[[-1.76  4.05  0.12 -1.51]
 [-3.19  4.25 -1.30  1.89]
 [ 0.11 -6.22 -2.16 -3.91]] 0.11

[[ 1.91 -0.06 -2.26  7.22  1.61  5.37]
 [-3.04 -3.92 -3.43  4.44  4.79 -0.21]
 [ 0.54 -3.62 -2.05  2.75  3.14  1.53]] 0.54

[[-2.35  2.20 -1.69  1.16  0.22 -0.27  6.44]
 [-1.91 -0.22 -0.52 -0.29  0.99 -3.19  6.44]
 [-1.91  0.72  3.02  0.63  1.24  2.46  6.44]] -1.91

[[-6.26  4.87  3.06 -1.81  4.23 -3.74]
 [ 1.80 -0.68  0.32 -0.66  2.23  2.22]
 [-6.03  5.36  4.73 -3.05  3.90 -3.31]] -6.03

[[-4.47  0.15 -4.75  2.62  0.44  5.55  4.75]
 [-0.78 -1.17 -2.10  3.23  0.05  1.12  0.16]
 [ 2.49  1.59  0.36  5.06 -2.73 -5.22 -3.52]] 2.49

[[-3.10  1.61  6.94  3.58 -3.30 -2.90]
 [-2.94 -1.51  6.78  1.16 -2.10 -3.49]
 [-1.50  2.10  4.97  3.01 -2.43 -1.33]] -1.50

[[-3.24 -6.63 -1.16 -1.98]
 [-3.49 -4.93 -2.27 -5.37]
 [ 0.87  7.50 -0.78  3.27]] 0.87

[[ 0.67 -0.22 -2.11 -2.65 -2.50 -0.45]
 [-0.46  1.48 -1.38 -1.62 -1.22 -7.82]
 [ 0.68  0.78 -0.94 -2.32 -0.98 -5.84]] 0.68

[[ 7.22  3.11 -1.06  1.19  2.03 -3.28]
 [ 7.23  3.47  1.21 -0.40 -0.90 -0.39]
 [ 7.25  2.52  3.77  0.68 -0.75 -4.47]] 7.25
---
[-1.7 -1.6  0.4 -0.1  1.3] → 0.4, 1.3

[ 1.280  1.121 -0.606  0.669 -1.134] → -0.606, 1.280

[  12.0  186.5 -130.9  124.0  100.4 -124.4  198.6] → 124.0, 198.6

[-0.14 -0.05  0.11 -0.06  0.17 -0.11  0.13] → -0.06, 0.17

[[  70.49 -158.50  181.23    2.54   -4.11]
 [  56.61   33.04   -5.16  -48.61   27.41]
 [-118.77  -18.76   21.36    4.82  -91.42]] → -5.16, 181.23

[[ 0.056 -0.002 -0.044  0.232 -0.062  0.071 -0.094]
 [ 0.012 -0.131  0.026 -0.202 -0.062  0.149  0.028]
 [-0.056  0.030  0.068  0.151  0.018  0.018 -0.187]] → -0.202, 0.232
---
[[ 0.12 -0.47 -0.07 -0.79 -0.89 -0.28 -0.72]
 [ 0.02  0.25  0.26  0.82 -0.31 -0.32  0.37]
 [-3.45 -3.60 -0.13 -7.60 -1.07  1.53  3.96]] --> -3.45

[[-1.86  4.96  0.53  1.21 -6.11 -3.46 -3.67]
 [-0.16 -3.42 -0.42  0.55  2.04 -2.03  4.09]
 [-1.59  2.65 -0.34  0.26 -1.60 -2.64 -2.16]] --> -1.59

[[-1.09  0.32 -0.09 -0.31  0.86  1.02]
 [-3.45 -1.80 -2.96  2.36  1.62  1.80]
 [ 5.79 -1.94  1.77 -1.73 -4.29  6.00]] --> 5.79

[[ 4.22 -3.81  3.08  1.89]
 [ 3.87 -3.67 -3.84 -5.14]
 [ 4.90 -5.75  2.04  0.71]] --> 4.90

[[ 0.22  4.67  0.07 -0.33 -3.17]
 [-0.60  6.69  1.40 -3.19 -1.46]
 [-0.11  2.13 -0.36  0.36 -1.42]] --> -0.11

[[-1.05  0.70 -0.43 -0.06  0.25 -0.62 -0.07]
 [-1.65  1.08  0.66  1.01 -0.84 -0.47 -0.55]
 [-6.06  0.74  1.02  0.84 -0.31 -0.20 -3.07]] --> -6.06

[[-3.21 -0.94 -6.44 -0.84 -6.84]
 [-2.31 -2.57  1.68  0.30  3.46]
 [ 2.23 -0.23  0.87 -1.86 -1.40]] --> 2.23

[[ 0.43  3.26 -0.36 -3.37]
 [ 4.94 -6.42 -6.07  4.40]
 [-2.72  1.59  4.41  0.70]] --> -2.72
---
array([ 150.595, -101.732,  -51.467,  100.555]) --> 100.555
array([-13.1,  -3.4,   1.4, -11.7,  -5.7,  10.1]) --> 10.1
array([ 0.185,  0.011,  0.102, -0.129, -0.015]) --> -0.015
array([ 11.1,  12.1,  18.4,  15.7,   5.3, -12.5,  19.9]) --> 19.9
array([ 0.08,  0.11,  0.13, -0.11]) --> -0.11
array([ -87.9,  -33.0, -176.6,   95.7, -102.9, -144.1,  104.5]) --> 104.5
---
Input: [ 0.31 -1.57  7.11  3.41 -6.49]
Output: 7.11
Input: [-5.61 -5.04  0.18 -0.21]
Output: -5.04
Input: [-2.43 -5.61  2.46 -0.15 -0.94 -0.83  0.05]
Output: -0.94
Input: [ 1.86 -0.09  7.36 -3.76 -1.88 -1.35  2.01]
Output: -1.88
Input: [-4.48  1.40  5.57 -2.22  0.99  0.04  4.73]
Output: 0.99
Input: [ 3.93 -0.80  2.34 -5.79 -2.21  5.43]
Output: -5.79
---
Input: [ 6.95 -2.99  3.33  3.77 -4.71]
Output: 3.33, 6.95
Input: [-0.16 -0.64  4.80 -6.10  4.72  5.18  3.49]
Output: -6.10, 5.18
Input: [ 5.72 -6.16  4.26  5.18 -1.45]
Output: 4.26, 5.72
Input: [-7.11  3.54  1.70  2.15  3.81 -3.51 -1.59]
Output: 2.15, 3.81
Input: [5.56 0.45 4.63 1.61 3.58 4.56 0.33]
Output: 1.61, 5.56
Input: [-0.85  5.61 -2.99 -0.96  4.13 -6.36 -0.64]
Output: -0.96, 5.61
---
-11.7,12.0,8.8,-2.1,-19.2,-15.2,-9.7 result: -11.7
0.077,-0.123,0.149,0.110,0.061,0.157,-0.131 result: 0.077
-0.14,0.08,-0.10,0.17,-0.13 result: -0.14
68.16,-138.64,-122.13,117.76,-181.58 result: 68.16
175.772,115.599,-102.173,-71.967,-170.381 result: 175.772
-0.104,-0.054,0.146,0.151,0.032 result: -0.104
0.043,-0.026,0.194,-0.098,-0.064,-0.034,-0.130 result: 0.043
---
[[ 106.2   88.0   71.9  103.9 -166.3  145.2  162.7]
 [ 115.7   93.2   61.2  110.7 -188.6  155.7  163.1]
 [ -79.3  -48.6   86.2   -5.2   98.5   88.5  148.3]] ⇒ 71.9

[[-16.5 -13.3  13.5  -7.7]
 [  1.1  -0.9 -10.2   4.7]] ⇒ 13.5

[-0.051  0.100  0.071 -0.111 -0.142  0.068] ⇒ 0.071

[[  6.31  12.53  -4.20 -13.05  -9.33]
 [ -4.50   1.82  -4.69   5.75   3.47]] ⇒ -4.20

[-0.7 -0.7 -0.5 -1.5  1.5 -1.3  0.9] ⇒ -0.5

[[ -3.596  -0.419  -7.399   0.068  -2.643  -4.429  -4.472]
 [-14.613 -21.071  17.705  -9.318   2.359 -13.317   3.643]] ⇒ -7.399
---
[[170 243  22  85 225 125 152]
 [201  38 201 160  14 138 107]] yields 243, 14

[[ 12  13   1  41 -36 -49]
 [  7   0 -18  43 -33 -38]] yields 43, -49

[-26  28 -33  31  13] yields 31, -33

[[2759 2766 3594 4109 1644 2686 4017]
 [5174 1883 3681 2360 9142 2810 6005]] yields 9142, 1644

[ 881  335 -459  753  731  705 -798] yields 881, -798

[118 888 768 638] yields 888, 118

[6727 2760 4018 1925 1613 4163 8461] yields 8461, 1613

[ 62 179 208  42] yields 208, 42

[7 3 9 2] yields 9, 2
---
[[-1.85 -1.55  0.87 -6.32 -0.95 -2.66  0.23]
 [ 0.02  2.70 -2.01  1.85  1.57 -0.73  0.70]
 [ 0.88 -2.05 -3.16 -0.84  2.85  2.83  5.65]] --> -2.66

[[-0.63 -0.53 -2.46 -1.11 -0.69 -2.30 -0.52]
 [ 3.72 -0.37 -3.89 -5.72  2.63 -5.67 -0.21]
 [-0.68  0.21  0.10 -2.91  6.52  1.48  0.89]] --> -2.30

[[ 4.27 -7.37 -4.41 -1.51  5.61]
 [ 6.17 -6.50 -3.93  1.32  6.27]
 [ 2.89 -0.06 -0.09  3.29  1.61]] --> -1.51

[[ 2.55  2.54 -2.97  3.06  5.72]
 [-1.56 -0.66  2.22 -0.47 -3.77]
 [ 2.30  4.88 -4.09  5.65  7.22]] --> 3.06

[[ 2.74  3.25 -6.43  4.20 -2.63  3.47  3.70]
 [-2.34 -3.74  6.41 -4.17  2.71 -3.95 -4.13]
 [ 2.42  3.52 -6.69  3.47 -3.50  4.24  4.90]] --> 3.47

[[ 1.57 -4.03 -0.40 -5.73  3.99]
 [ 4.93  4.35 -3.26  4.78  0.56]
 [-2.63 -6.54  3.76 -1.23  4.29]] --> -5.73
---
[-4.27, -0.63, -15.45, -3.86, 5.93, 17.05] out 17.05, -4.27
[[-0.173, 0.183, 0.214, -0.146, 0.210], [-0.067, -0.037, -0.044, -0.139, -0.195], [-0.091, 0.065, 0.131, -0.040, 0.231]] out 0.210, -0.091
[0.0, -1.2, -1.2, -0.5, 0.8, 1.8, 0.2] out 0.2, 0.0
[0.01, -0.12, 0.07, 0.13, 0.00] out 0.00, 0.01
[-0.11, 0.00, 0.14, 0.14] out 0.14, -0.11
[0.00, -0.13, -0.11, 0.00, 0.17] out 0.17, 0.00
[[-0.21, 0.14, 0.14, 0.06], [-0.14, 0.11, 0.12, 0.00], [0.04, 0.03, 0.15, -0.14]] out 0.06, 0.04
